Where one turn sends some rows of the set: a few examples, then the rows asked:
N: | -2.66 | +1.58 | +1.90 | +2.77 | -0.10 | -3.01 | -0.33 | +5.30 | +0.33 | +1.22 | -2.44 | -2.63 | +1.44 | +0.46 | +3.40 | -2.88 | -0.86 | -1.65 |
G: | -3.71 | +2.35 | +3.31 | +0.04 | -1.39 | -2.64 | -1.35 | +1.24 | +0.34 | +2.93 | -1.31 | -3.24 | +2.18 | -2.36 | +3.23 | -2.56 | -0.32 | -2.54 |
X: | -4.11 | +0.53 | +2.48 | -0.52 | -1.32 | -0.53 | +0.48 | +2.77 | +3.29 | +0.77 | -1.64 | -3.02 | +0.80 | +2.07 | +0.43 | -4.03 | -0.77 | +0.25 |
Y: | +0.43 | +2.12 | +0.77 | +1.86 | -0.45 | -3.53 | +0.03 | +2.48 | +0.90 | +3.41 | -0.85 | -2.03 | +2.04 | +1.12 | +1.39 | -2.55 | -1.86 | -1.83 |
R: | -3.75 | +2.20 | +0.45 | +1.31 | -0.24 | +0.17 | +2.24 | +2.22 | +0.30 | -0.17 | -1.74 | -0.22 | +2.77 | -0.03 | +1.84 | -0.22 | +1.38 | -1.04 |
B: | -1.73 | +1.32 | +3.78 | +3.42 | -3.30 | -0.91 | +0.40 | -0.16 | +2.12 | +2.38 | -0.92 | -3.67 | +1.47 | +0.07 | +2.13 | -2.07 | +0.93 | +1.40 |
J: | -1.87 | +0.98 | +0.59 | -1.01 | -0.52 | -0.27 | +0.52 | +1.82 | +3.17 | +0.32 | -0.81 | -0.79 | +1.13 | +1.77 | -0.12 | -4.75 | -0.70 | +0.03 |
D: | -1.83 | +2.49 | +1.39 | -0.08 | -2.30 | -1.64 | +1.98 | -1.34 | +1.89 | +1.97 | -0.60 | -1.74 | +2.43 | +1.69 | +0.93 | -0.32 | +0.91 | -0.30 |
C: | -1.00 | +2.36 | +2.30 | +1.60 | -1.08 | -4.07 | -1.20 | +2.12 | +1.42 | +2.39 | -1.93 | -1.91 | +0.94 | +1.40 | +3.50 | -5.59 | +0.59 | +0.15 |
E: | -1.90 | +2.81 | +1.70 | -0.01 | -0.30 | -2.14 | -1.23 | +1.02 | -0.12 | +2.71 | -0.59 | -1.01 | +2.64 | -3.49 | +2.70 | -3.16 | -0.34 | -2.72 |
K: | -2.43 | +2.20 | +2.10 | -0.89 | -1.60 | -3.38 | -1.17 | +0.17 | +1.44 | +1.35 | -0.51 | -1.63 | +1.84 | -2.05 | +4.27 | -3.02 | -0.46 | -2.51 |
H: | -2.99 | +0.99 | +1.46 | +0.25 | +0.18 | +0.91 | +0.72 | +3.33 | +1.73 | +2.08 | -1.52 | -2.05 | +1.61 | +1.11 | -1.42 | -4.03 | -0.88 | -0.44 |
A: | -1.49 | +1.47 | +1.79 | +4.57 | -1.11 | +0.71 | +0.55 | +2.29 | +0.38 | +0.96 | -1.21 | -1.37 | +2.05 | -1.86 | +2.16 | -2.64 | +1.74 | +0.95 |
L: | -4.33 | +2.73 | +2.93 | +1.04 | -1.72 | -0.34 | +1.12 | +0.14 | +0.64 | +2.09 | -2.41 | -1.77 | +2.15 | +0.62 | +1.75 | -3.50 | +3.44 | +1.12 |
U: | -0.05 | +0.87 | +0.94 | +3.20 | -2.24 | -1.03 | +1.15 | +0.45 | +2.47 | -0.32 | +0.13 | -1.22 | +1.61 | -0.22 | +2.90 | -0.55 | -0.09 | +0.06 |

R moves to L
U moves to A
Now find these:
H moves to X
G moves to K
N moves to C

